In the data rows, zero lies at 4.5, halfway between 4 and 5.
Here is a table of points, one per row:
[3 2 6 2 4 7 5 2 5 6 4 7 5 3 7 4 6 6 5 5 5 5 4 4 3 4 5 3 4 5 6 3 6 6 5 5 4
 6 5 6 3 6 2 8 7 3 4 0]
[7 3 3 3 5 3 3 2 4 4 4 5 5 3 2 2 4 5 7 4 6 4 4 3 5 6 3 5 4 2 0 3 3 5 2 4 5
 6 3 7 6 2 2 7 6 6 3 4]
[3 6 2 2 6 5 2 2 4 5 6 4 5 6 6 6 6 4 5 3 6 2 4 4 4 4 5 5 4 8 5 6 7 2 3 6 8
 8 2 7 5 6 2 3 3 4 4 5]
[4 2 5 3 4 5 5 5 2 2 5 6 2 7 3 5 4 5 5 3 5 3 4 3 6 4 1 4 4 9 5 4 5 4 4 7 3
 4 6 5 6 4 6 7 5 3 4 5]
[2 4 8 7 5 5 2 7 4 4 2 6 9 7 3 4 4 3 3 7 7 4 6 6 3 4 3 5 0 6 5 6 4 6 3 4 3
 5 4 3 4 5 2 2 7 7 4 4]
[8 8 6 4 3 5 5 4 3 5 6 7 4 3 4 6 6 9 5 6 6 3 3 5 6 5 2 5 6 4 7 5 4 5 5 5 6
 5 8 1 8 4 3 4 5 5 6 5]
[2 6 8 5 4 6 5 5 5 5 4 6 1 3 8 1 3 6 4 3 4 3 3 7 3 6 4 6 5 4 2 4 8 3 3 4 4
 5 7 8 5 4 6 1 6 3 3 4]
[5 5 7 4 6 3 5 6 0 3 4 6 7 2 5 3 5 3 4 5 1 2 3 3 6 5 4 4 5 6 4 7 4 3 7 2 6
 4 5 6 2 5 2 6 3 3 3 2]
[6 5 7 7 2 3 4 3 5 4 6 6 3 5 3 4 2 3 6 3 4 8 2 5 3 4 4 2 5 5 5 6 3 4 4 5 6
 7 2 4 1 5 2 3 3 1 5 0]
[2 5 3 0 4 3 6 8 6 6 4 4 2 5 6 6 3 4 5 4 3 5 4 5 4 4 4 7 3 4 4 4 0 2 5 5 3
 5 5 3 5 6 4 5 5 6 7 1]
[3 3 5 9 5 4 6 3 6 5 6 3 3 3 5 5 4 4 5 6 5 3 2 1 7 2 6 7 6 6 2 5 1 7 3 5 3
 7 7 5 3 8 2 4 4 3 4 6]
[4 3 3 5 7 6 6 4 4 6 7 3 5 5 5 4 5 7 4 8 3 6 5 6 5 9 5 4 3 6 4 8 3 6 6 5 6
 3 3 5 7 5 3 2 4 4 4 4]
[3 7 6 5 9 7 4 5 5 0 3 2 4 2 7 4 1 4 4 5 8 6 4 3 8 4 2 2 6 3 4 4 4 4 4 7 3
 4 3 5 7 4 3 5 3 3 4 1]
[4 1 4 3 5 3 1 4 3 4 6 1 3 5 7 2 3 5 4 4 5 5 7 5 4 4 2 6 4 3 4 6 7 7 6 2 4
 6 8 1 5 7 3 4 6 1 5 3]
[4 5 2 4 5 4 4 4 2 3 4 7 2 6 6 3 5 4 3 5 5 6 2 3 7 7 6 2 3 4 6 5 5 6 5 5 1
 8 5 4 1 4 3 1 7 6 4 5]
[5 3 5 7 3 4 4 6 7 5 6 6 4 6 9 5 4 4 5 5 8 3 3 3 3 8 3 5 4 6 4 3 4 4 7 2 4
 3 1 4 5 3 1 6 5 2 5 5]
[2 6 5 5 6 5 5 4 4 6 3 3 1 4 5 6 4 5 3 4 5 4 2 4 8 5 5 3 3 6 2 4 6 5 4 3 7
 5 1 1 3 4 4 8 7 5 8 4]
[6 4 5 6 4 4 4 5 3 7 0 4 5 8 3 5 4 3 4 6 6 7 3 3 4 5 4 3 8 5 2 6 5 3 9 6 5
 5 5 6 5 6 7 5 5 5 5 3]
[5 3 5 5 6 4 3 5 4 4 5 6 2 3 5 6 5 3 6 5 6 5 4 3 6 5 6 5 0 5 6 5 2 4 5 4 7
 5 5 6 7 4 8 4 8 0 5 2]
[5 6 4 5 6 7 5 6 6 4 5 9 1 6 3 3 3 3 4 4 6 3 7 4 2 4 7 5 6 4 3 8 4 4 3 3 5
 5 4 4 4 6 4 5 3 2 6 1]
[4 3 5 2 6 5 4 1 5 8 5 6 6 2 5 6 6 3 3 6 6 6 3 4 4 5 4 3 3 6 2 7 4 4 4 6 0
 2 6 2 3 2 3 3 3 3 6 5]
[1 2 4 5 5 7 4 5 1 6 5 4 4 3 3 5 4 7 6 4 5 5 6 5 2 3 6 3 8 3 7 3 2 5 3 1 4
 2 3 5 2 5 5 3 6 4 4 6]
[6 3 7 4 2 6 5 5 3 3 4 2 3 1 7 5 5 2 5 2 7 5 7 3 5 4 5 3 5 8 3 7 5 4 5 4 5
 4 4 4 4 3 3 1 4 7 6 4]
[2 7 6 6 3 3 7 2 4 5 4 1 5 7 4 4 4 4 4 6 6 6 4 5 5 4 7 8 4 4 6 4 5 4 3 6 5
 4 4 4 5 0 6 8 3 3 4 3]
[6 2 6 6 8 4 3 5 5 3 8 4 3 6 8 6 4 6 3 6 5 6 4 6 3 3 5 3 6 4 6 4 4 1 4 5 6
 6 8 6 3 1 2 6 7 7 7 3]
[6 6 2 3 6 2 5 7 6 3 4 6 7 2 6 6 5 4 3 3 6 7 5 5 3 6 5 6 6 5 5 3 4 6 4 7 6
 5 4 4 1 6 7 5 6 3 3 6]
[5 5 5 6 4 3 4 4 6 7 5 5 5 4 6 2 3 4 2 2 3 3 3 6 6 4 3 1 5 8 5 3 3 6 3 5 6
 3 3 4 6 6 4 4 7 6 2 1]
[7 3 5 6 6 3 5 9 4 7 6 4 2 3 4 3 8 4 6 7 3 4 6 4 4 3 4 5 6 5 4 3 9 3 3 8 3
 6 2 2 5 3 2 3 7 3 5 3]
[5 5 2 7 6 3 1 5 6 6 1 5 3 4 4 5 4 6 4 2 4 4 5 5 6 2 4 3 1 4 5 4 6 4 5 5 5
 1 6 6 4 5 3 3 3 3 6 5]
[6 4 5 4 6 7 5 4 5 5 6 3 2 7 4 8 4 1 2 4 4 3 5 2 4 5 2 5 5 3 6 6 5 9 4 6 6
 2 3 6 3 3 3 4 4 5 3 3]
[6 5 7 4 5 7 4 5 4 8 6 4 5 5 7 4 7 3 4 3 5 3 5 7 8 3 2 3 4 2 5 6 2 4 4 4 2
 7 2 7 3 6 6 6 5 2 4 5]
[5 4 7 4 5 3 3 5 4 2 5 5 4 5 8 7 5 4 6 8 0 6 2 2 2 4 4 3 5 4 3 3 7 5 1 3 4
 5 3 5 7 6 7 5 3 5 7 5]
[5 4 4 5 5 6 3 5 7 4 6 6 6 5 6 2 5 7 3 2 4 6 3 1 6 0 7 6 6 5 4 8 5 5 5 2 3
 5 2 2 5 2 7 5 6 5 4 3]
[5 5 1 6 1 5 4 2 4 0 5 3 3 3 5 4 8 3 3 7 4 4 3 5 3 1 3 5 4 4 5 4 4 3 7 4 3
 2 3 5 5 5 3 3 5 4 4 3]
[2 3 4 2 3 5 2 7 6 6 5 4 4 5 4 1 4 3 6 5 3 5 5 0 7 5 4 2 5 3 7 6 4 3 3 6 6
 3 7 2 4 3 3 4 4 3 2 5]
[5 5 3 7 1 6 4 4 5 4 7 4 4 4 6 7 2 6 5 7 7 0 6 1 6 5 5 3 3 3 3 5 6 2 4 6 5
 3 5 4 1 6 7 6 6 6 3 1]
[5 6 3 2 4 2 5 5 5 5 5 4 4 4 6 4 1 5 7 8 5 2 3 5 3 3 3 2 5 7 6 9 4 7 4 3 3
 5 3 6 2 2 6 4 6 3 7 4]
[7 0 6 3 4 8 5 7 5 2 3 3 3 5 4 3 4 8 2 5 6 6 1 5 5 5 4 4 3 4 4 7 4 3 2 6 5
 4 2 4 3 7 3 5 5 3 5 6]
[4 2 6 6 5 4 4 4 8 3 6 4 5 3 0 6 3 5 3 4 4 4 5 5 8 7 2 5 5 5 6 4 7 2 6 1 3
 7 3 5 3 4 6 5 2 4 5 2]
[6 6 5 6 5 7 5 4 4 4 8 4 5 3 4 2 1 1 4 4 3 4 5 4 2 4 6 1 2 4 5 3 4 3 7 5 2
 5 4 3 5 6 5 7 5 4 5 8]
[3 1 2 7 4 3 4 6 2 6 8 7 5 2 5 3 5 1 2 3 8 5 1 3 4 5 1 6 5 3 7 7 5 3 2 5 5
 3 4 4 5 5 5 4 6 4 7 3]
[3 3 4 5 4 8 5 4 7 5 1 6 5 2 5 5 3 1 5 7 3 4 3 6 5 3 3 5 7 4 5 5 5 4 5 4 8
 6 5 3 6 2 3 4 8 3 4 5]
[6 4 2 5 4 8 5 8 4 5 6 6 6 4 7 3 2 5 7 6 6 6 3 7 6 2 4 5 3 6 3 2 6 8 5 5 6
 5 5 5 4 4 5 6 0 5 7 2]
[2 4 4 5 4 3 4 5 3 3 5 8 3 6 6 5 6 3 4 5 4 6 7 8 8 4 3 2 5 4 2 6 3 4 3 5 5
 4 5 3 4 4 5 6 4 4 3 5]
[3 6 5 3 4 6 2 8 6 3 8 2 5 4 2 6 7 4 4 4 7 3 1 5 3 4 6 1 5 4 1 4 5 6 6 3 4
 4 7 4 5 4 4 4 6 3 3 2]
[4 2 6 3 3 3 7 4 4 2 6 6 7 6 5 6 3 4 6 2 4 3 3 5 8 4 7 4 5 2 5 7 6 4 6 7 4
 3 3 5 6 6 2 2 7 3 6 5]
[3 2 6 6 7 4 4 3 6 3 3 5 4 5 5 2 8 5 6 4 5 1 4 5 3 6 4 3 5 3 5 5 2 6 7 9 6
 5 3 1 3 4 6 3 4 5 8 3]
[4 5 6 4 2 5 2 6 6 3 4 4 4 4 6 1 7 2 3 6 5 4 5 5 8 7 7 4 6 6 7 5 4 5 3 4 5
 4 6 8 5 6 3 6 5 4 9 4]
[7 3 2 8 5 7 3 5 4 5 2 2 5 5 6 6 5 3 7 2 3 2 2 6 5 8 6 3 6 6 5 6 4 4 2 4 1
 6 5 3 4 3 4 5 5 3 5 2]
[2 4 6 6 3 4 0 6 3 5 5 6 2 1 6 6 2 6 3 5 3 4 4 6 4 5 6 5 5 5 5 8 4 7 6 9 4
 6 3 5 6 3 3 7 4 5 4 5]
[6 1 5 2 4 3 4 5 3 5 4 5 4 4 6 5 2 5 0 5 7 1 4 5 5 4 8 3 6 4 5 1 3 4 4 4 5
 7 3 3 6 3 5 2 2 2 3 3]
[4 2 4 5 5 2 8 6 6 4 3 5 2 2 6 5 6 4 5 4 7 5 4 5 3 3 5 1 3 4 7 8 7 5 4 3 5
 6 5 4 6 5 4 7 3 7 2 4]
[6 4 7 2 7 4 1 3 6 5 5 5 2 5 5 4 4 2 7 7 7 4 1 7 7 4 6 7 6 6 6 5 5 3 5 4 4
 2 3 3 3 7 4 4 5 7 2 4]
These points spread out most along one direction. Take the direction at right angles to it along which they spread out most. Go by this last direction. Where along it does each point below lie, from 0 to 99? The average is 50, and the first point in the table lies past the average. One standard deviation of the points above along it is 16.
[3 2 6 2 4 7 5 2 5 6 4 7 5 3 7 4 6 6 5 5 5 5 4 4 3 4 5 3 4 5 6 3 6 6 5 5 4
 6 5 6 3 6 2 8 7 3 4 0] 66
[6 4 5 4 6 7 5 4 5 5 6 3 2 7 4 8 4 1 2 4 4 3 5 2 4 5 2 5 5 3 6 6 5 9 4 6 6
 2 3 6 3 3 3 4 4 5 3 3] 26
[2 4 4 5 4 3 4 5 3 3 5 8 3 6 6 5 6 3 4 5 4 6 7 8 8 4 3 2 5 4 2 6 3 4 3 5 5
 4 5 3 4 4 5 6 4 4 3 5] 54
[2 5 3 0 4 3 6 8 6 6 4 4 2 5 6 6 3 4 5 4 3 5 4 5 4 4 4 7 3 4 4 4 0 2 5 5 3
 5 5 3 5 6 4 5 5 6 7 1] 69
[6 4 5 6 4 4 4 5 3 7 0 4 5 8 3 5 4 3 4 6 6 7 3 3 4 5 4 3 8 5 2 6 5 3 9 6 5
 5 5 6 5 6 7 5 5 5 5 3] 36
[5 5 5 6 4 3 4 4 6 7 5 5 5 4 6 2 3 4 2 2 3 3 3 6 6 4 3 1 5 8 5 3 3 6 3 5 6
 3 3 4 6 6 4 4 7 6 2 1] 39
[6 5 7 4 5 7 4 5 4 8 6 4 5 5 7 4 7 3 4 3 5 3 5 7 8 3 2 3 4 2 5 6 2 4 4 4 2
 7 2 7 3 6 6 6 5 2 4 5] 30
[5 5 2 7 6 3 1 5 6 6 1 5 3 4 4 5 4 6 4 2 4 4 5 5 6 2 4 3 1 4 5 4 6 4 5 5 5
 1 6 6 4 5 3 3 3 3 6 5] 46
[2 4 8 7 5 5 2 7 4 4 2 6 9 7 3 4 4 3 3 7 7 4 6 6 3 4 3 5 0 6 5 6 4 6 3 4 3
 5 4 3 4 5 2 2 7 7 4 4] 38
[6 5 7 7 2 3 4 3 5 4 6 6 3 5 3 4 2 3 6 3 4 8 2 5 3 4 4 2 5 5 5 6 3 4 4 5 6
 7 2 4 1 5 2 3 3 1 5 0] 24
[7 3 2 8 5 7 3 5 4 5 2 2 5 5 6 6 5 3 7 2 3 2 2 6 5 8 6 3 6 6 5 6 4 4 2 4 1
 6 5 3 4 3 4 5 5 3 5 2] 31
[2 6 5 5 6 5 5 4 4 6 3 3 1 4 5 6 4 5 3 4 5 4 2 4 8 5 5 3 3 6 2 4 6 5 4 3 7
 5 1 1 3 4 4 8 7 5 8 4] 47
[4 5 6 4 2 5 2 6 6 3 4 4 4 4 6 1 7 2 3 6 5 4 5 5 8 7 7 4 6 6 7 5 4 5 3 4 5
 4 6 8 5 6 3 6 5 4 9 4] 53
